(in the rows, 128 means zero)
The same turns and mirrors carry the whole set onto itself and the rows of a family onto each other. Which other rows belong to the same family as each row named below? List them in the order they appear above.
These 40 rows form 5 families of 8 rows each.
rifol: [132 117  98  65 127 126 100 133 123 124 118 150 127 141 106 108 138 128
 139]
fuz: [130 162  80 119 103 111 146 143 106 107 135 129 117 119 113 122 122 115
 133]
fur: [146 123 132 146 120 139 152 134  72  96 124 140 127 119 127 124 146 108
 128]
vumub: [113 127 107 100 125 144  98 116 164 143 126 130 134 140 103 111 124 138
 133]
Lotu: [123 129 147 130 154 138 104 123 141 100 116 172 149 130 108 107 126 142
 118]
dovo: [126 135  85 118 107 108 115 126 102 134 143 127 105 128 117 119 128 105
 109]
punak: [152 139 131 133 105 160 154 152 101  83 123 132 141 123 120 137 130 119
 150]
nor: [138 141 122 140  79 131 104 113 123  89 130 129 153 124 122 112 140 148
 138]
lapa: [147 123 138 157 141 124 148 126 135 109 113 144 146 120 117 131 133 104
  96]
kina: [134 118 155  97 139 160 120 158 130 116 108 133 136 145 134 110 111 133
 134]
noni: [139 145 137 155 135 131 125 113 113 102 142 138 161 117 145 110 162 107
 142]
fub: [126 116  94 115 149 126 118 111 139 118 123 134 120 138  93  88  94 121
 136]
Lubi: [162 137 132 136 155 145 143 150 106 138 133 135 127 121 110 130 137  90
 152]
femi: [141 120  83 129  96 122 142 124 120 137 113 140 103 132  99  97 146 109
 125]
lub: [133 142 143  97 116 161 112 147 142 107 139 142 158 134 117 137 122 153
 133]
Sut: [146 128  69 135 122 103 124 140 103 111 123 145 136 135 104 129 153 112
 136]
vipel: [154  88 122  95 128 130 118 143 114 133 133 147 147  97  99 104 137 121
 120]
turu: [149 134  95  86 117 134 133 135 137 133 124 159 125 133  81 118 114 141
 116]
dod: [148 123 153 135 155 162 120 111 146 133 121 150 161 130 112 109 119 111
 136]
Bap: [141 135 125 167 135 134 137 165 113 101 118 124 145 137 137 131 126 118
 130]
pefal: [119 133 156 117 152 159 110 125 116 103 138 134 157 128 131 139 128 141
 135]
vol: [147 139  98 116 154 108 126 137 114 131 160 120 137 106 125 112 150 127
 128]
loso: [146 122  95 133 103 130 117 123 109 106 140 115 100 150 123  98 135  93
 150]
solut: [133 137 114  95 130 166 122 122 119 100 102 180 145 114 112 110 139 142
 114]
fenik: [149 106 117  75 124 141 126  99 128 116 127 124 123 139 111 117 144  93
 143]
Tos: [118 150 123 153 111 130 140 133 109  92 118 125 130 115 145 112 162 118
 138]
Rop: [149 130 148 149 109 145 109 134 111  87 127 156 127 142 133 116 167 113
 133]
Vafu: [107 121 154 106 145 128 145 126 136 120 135 121 139 133 132  99 103 110
 132]
losas: [124 180 121 117 121 130 120 109 139 123 113 134 114 139 112 102 103 131
 145]
Velep: [165 144 134 141 120 143 143 112 135 116 118 154 140 143 100 100 126 164
 129]
Lil: [125 149 137 123  89 167 121 155 111 115 137 154 128 142 147 107 140 124
 126]
Nuz: [157 116 101 124 105 119 133 106 102 122 129 140 124 115 120  84 153  86
 130]
vuk: [142 134 115 122  79 143 126 110 109 105 100 143 123 128  93 104 116 106
 162]
begam: [131 127 113 130 107 103 117 118 124 122 153 150 147 141 112 136 171  98
 131]
Bigof: [130 118 153 131 141 174 137 125 135 106 105 145 155 131 111 118 138 138
 153]
gizek: [158 135  80 146 107 171 139 135 117 118 128 118 120 143 121 119 115 109
 132]
vule: [125 124 115 102 121 128  99 109 147 152 135 133 131 127 116  86 111  99
 124]
meko: [108 142  69 122 135 138 129 122 122 118 141 148 153 131 101 108 110 138
 144]
guz: [141 106 115  95 139 150 113 117 127 150 132 150 130 145  83 125 109 129
 123]
Ruk: [125 129 147 108 127 144  90 157 125 132 133 129 142 103 126 131 125  94
 134]

Same family as vumub: fur, dovo, femi, pefal, Tos, Bigof, guz
Same family as gizek: lapa, solut, fenik, Vafu, Lil, begam, meko
Same family as Nuz: fuz, punak, noni, lub, turu, dod, vule
Same family as kina: rifol, Lotu, fub, Sut, Bap, loso, Rop

The same turns and mirrors carry the whole set onto itself and the rows of a family onto each other. Which other rows belong to the same family as each row named below? List them in the order they appear above.
These 40 rows form 5 families of 8 rows each.
bab: [131 109 139 139 138  83 129 108 100 128 143 132  90 147 119]
pur: [102 128 115 161 147 160 135 125 119 111 143 140 118 126 142]
Tamu: [133 142  96 142 117 118 124 134 102 105 108 116 110 132  88]
ditib: [107 131 114 160 158 145 147 133 121 120 143 148 124 129 144]
zupi: [108 116 112 148 145 161 139 136 116 131 147 132 115 118 133]
daza: [160 148 126 134 143 128 144 123 121 144 114  92 125 134  96]
fuviz: [129 108 145 114 126 128 168 123 153 133 120 116 126 149 112]
zun: [141 101 146 123 127 133 160 122 147 146 137 124 124 139 129]
tuma: [125 132  91 142 125 111 116 140 107 106 121 116 119 129  85]
Sor: [119 139 145 122 105 121 127 120 152  88 117 133 145 160 113]
nopi: [126 135 157 139 132 130 143 116  94  92 157  97  98 139 126]
kovo: [119 105 147 107 119 141 151 118 144 142 117 128 127 145 118]
bogu: [114 133 131 116 101 112 134 122 136  82 113 135 128 157 105]
gefer: [120 158 135 151 155 115 107  97 134 136 129 142 137 149 142]
zekad: [114 165 138 152 148 121 105 105 137 117 112 146 139 141 135]
nikeb: [138 133 146 131 129 143 156 128  99  85 162 109 119 137 131]
rodof: [115  96 134 124 121 130 157 133 158 130 124 127 127 148 118]
piv: [143 123  88 149 129 108 119 129 120 108 117 120 118 127  89]
Voko: [121 166 134 155 155 115 120 108 128 122 130 154 143 146 141]
Lur: [136 118 141 140 123  73 127 102 111 138 138 140 111 149 121]
boru: [118 128  90 152 113 106 108 131 109 121 122 129 110 131  99]
Pup: [127 120 152 143 141  83 131  86 110 121 141 137 100 149 121]
Sus: [122 139 128 118 100 112 115 123 127  76 128 140 130 154 121]
leto: [119 155 143 148 154 118 110  96 134 135 121 151 126 132 143]
fubos: [121  98 138 123 114 132 163 123 149 137 118 130 125 136 125]
nefe: [109 133 138 104 101 130 121 119 131  93 112 137 134 155 115]
posa: [126 122 153 148 129  86 127  99 103 129 141 118  90 146 119]
nera: [127 170 138 142 138 113  96 101 124 128 128 142 142 144 127]
lura: [132 128  98 155 134 107 116 126 100 118 109 122 110 130  86]
rodol: [100 135 121 145 156 155 130 127 121 107 137 139 114 120 150]
selam: [101 123 118 154 159 155 137 133 132 126 126 134 119 123 142]
rotuv: [158 151 131 141 155 140 138 124 113 124 120  90 133 132  97]
mig: [124 125 151 132 147 134 152 111  99  83 159 111 104 141 130]
Ledot: [126 106 138 152 138  88 134  98  93 119 147 134 101 144 111]
Tife: [156 156 139 139 139 149 138 121 127 135 135  90 140 131 110]
zevo: [145 140 161 137 138 134 145 113  95  86 157 110 108 141 123]
dizup: [117 143 138 108 104 117 126 121 138  86 115 129 142 156 125]
Livi: [160 147 134 142 142 133 142 121 128 140 123  98 138 127  88]
piru: [139 134 156 136 150 125 145 106  93  90 162 105 120 148 121]
Miru: [169 144 120 140 147 132 137 122 132 120 125  95 140 128  96]

Same family as zekad: fuviz, bogu, Pup, lura, selam, rotuv, mig
Same family as leto: Tamu, daza, Sor, rodof, rodol, Ledot, piru
Same family as gefer: bab, pur, tuma, fubos, zevo, dizup, Livi
Same family as boru: zupi, zun, nikeb, Lur, Sus, nera, Tife

The same turns and mirrors carry the whole set onto itself and the rows of a family onto each other. Which other rows belong to the same family as each row named below? List them in the order they appear above.
These 36 rows form 6 families of 6 rows each.
Tud: [115 152 105 135 115 158 122 132 144 165 131 103 119 124 107 144 129 126
 132 162 153 153 135 143 172 151 138]
kav: [133 115 126 132 153 152 160 115 126 115 127 135 134 148 140 105 132 138
 144  98 121 140  95 137 133 102  97]
Gafi: [140 114 108 136 148 128 188 131 107 116 108 114 143 140 120 111 116 127
 127 128 120 129 158 132 118 124 108]
lera: [129 112 123 129 134 129 139 113 115 125 119 158 142 147 136  98 142 130
 138 100 117 144  99 137 126 115  90]
Bufa: [150 142 114 130 157 106 128 143  92 124 129 134 141 131 105 111 118 140
 117 132 139 147 124 131 136 106 119]
pak: [144 127 128 129 150 102 124 127  98 127 132 141 150 133 109 105 132 135
 114 123 131 152 135 111 142 113 120]
Vos: [122 160 101 135 109 149 127 124 148 156 134 110 112 121 127 131 117 121
 128 177 153 160 144 154 165 150 139]
duda: [141 133 129 136 152 106 126 132  99 124 123 141 149 128 110 105 128 125
 107 136 136 163 116 130 127 103 120]
tigu: [141 115 114 128 143 142 146 134 113 124 119 149 142 153 133 111 140 148
 138  94 118 134 108 152 117 115  97]
vev: [135 136 127 122 108 156  99 140 139 134 127 149 101 115 147 125 144 137
 145 154 121 168 147 179 143 145 145]
gogeb: [123 129 122 125 117 171 111 122 148 153 128 144  95 103 150 117 148 142
 147 138 121 165 127 172 149 156 133]
zaluk: [136 101 133 126 141 131 141 119 117 122 127 154 145 153 138 105 146 143
 134  97 109 139 118 131 126 116  99]
fum: [116 125 130 128 121 168 156 117 164 134 136 103  87 139 142 127 124 130
 167 169 117 136 150 162 142 150 123]
dilef: [111 120 127 132 112 165 142 136 161 136 133 108  91 140 161 126 126 122
 164 165 119 125 145 164 143 120 118]
vip: [126 140 108 124 100 166 115 116 150 145 138 144 100 123 148 123 134 142
 145 152 126 167 118 184 152 152 133]
kes: [145 128 136 128 151 104 124 133  90 123 130 142 141 124 113 112 112 121
 113 145 134 157 128 121 140 112 111]
Vovus: [126 140 125 128 111 170 105 121 150 140 136 138 109 115 135 130 147 152
 154 147 120 169 133 177 142 156 138]
sel: [142 138 124 136 140  98 131 123 101 121 126 142 145 120 114 104 114 123
 110 132 132 161 126 114 143 109 111]
Raro: [113 155 118 138 130 152 118 133 149 167 130 105 108 105 128 127 127 120
 128 167 155 153 145 138 166 145 136]
suzuv: [132 106 127 133 136 144 135 126 116 137 126 154 147 148 136 112 135 129
 141  98 119 140 100 136 123 111  86]
Begut: [110 128 110 129 106 167 163 111 159 138 129 107  98 139 154 126 120 122
 150 176 127 138 141 172 150 150 119]
zoga: [132 113 121 136 137 121 185 113 118 119 102 127 145 144 129 105 120 106
 121 124 121 138 151 117 125 132  96]
Tav: [143 123 108 138 153 138 187 108 109 123 100 108 146 135 113 108 133 114
 124 120 137 143 148 117 137 132 116]
mik: [140  99 116 137 136 131 181 117 103 128 104 124 146 135 122 109 121 106
 129 127 117 138 160 121 121 136 102]
gaka: [115 159 104 137 104 143 112 128 147 153 136  99 115 122 114 135 125 131
 136 162 142 156 148 145 171 148 140]
Fidef: [151 141 133 125 163 119 135 123  99 104 125 146 140 120 117 107 124 138
 112 128 135 172 120 133 142 116 128]
lin: [133 104 124 137 145 120 177 117 113 123 117 116 150 146 123 106 127 122
 124 124 117 129 159 108 129 121 106]
tefi: [106 129 126 127 107 157 155 122 163 127 132  97  97 147 148 134 118 129
 150 169 117 134 153 160 156 153 119]
vel: [126 147 101 140 109 152 122 138 142 165 116 101 113 124 123 132 141 109
 140 164 152 141 166 144 157 140 140]
petil: [105 118 132 128 129 167 159 119 157 139 123 103  88 120 159 120 128 122
 148 174 122 133 150 160 148 150 119]
nutiv: [106 118 129 125 118 164 161 122 152 129 136  98  92 138 143 135 114 130
 152 179 117 134 137 161 157 143 119]
riti: [131 160 118 139 119 153 120 126 149 158 133  94 108 121 114 141 132 126
 133 171 150 148 151 144 165 150 133]
duva: [149 109 119 141 140 122 184 118 110 125 103 111 139 137 121 106 125 108
 113 131 120 137 148 123 121 119 106]
tad: [120 133 116 118 101 158 109 119 147 135 133 139  98 133 139 124 146 148
 155 143 114 162 130 179 153 164 136]
bug: [139 106 125 133 141 138 153 128 126 130 119 152 136 153 134 100 136 128
 136  96 114 147 103 141 111 109 100]
Zilog: [127 125 119 118 106 170 121 124 141 138 130 146 103 118 135 131 139 149
 147 142 112 173 129 179 151 166 140]

Same family as Zilog: Tud, kes, suzuv, mik, nutiv
Same family as vev: kav, dilef, Tav, Fidef, vel
Same family as Raro: Gafi, Bufa, tigu, gogeb, petil
Same family as riti: duda, fum, Vovus, duva, bug
Same family as zoga: lera, sel, gaka, tefi, tad

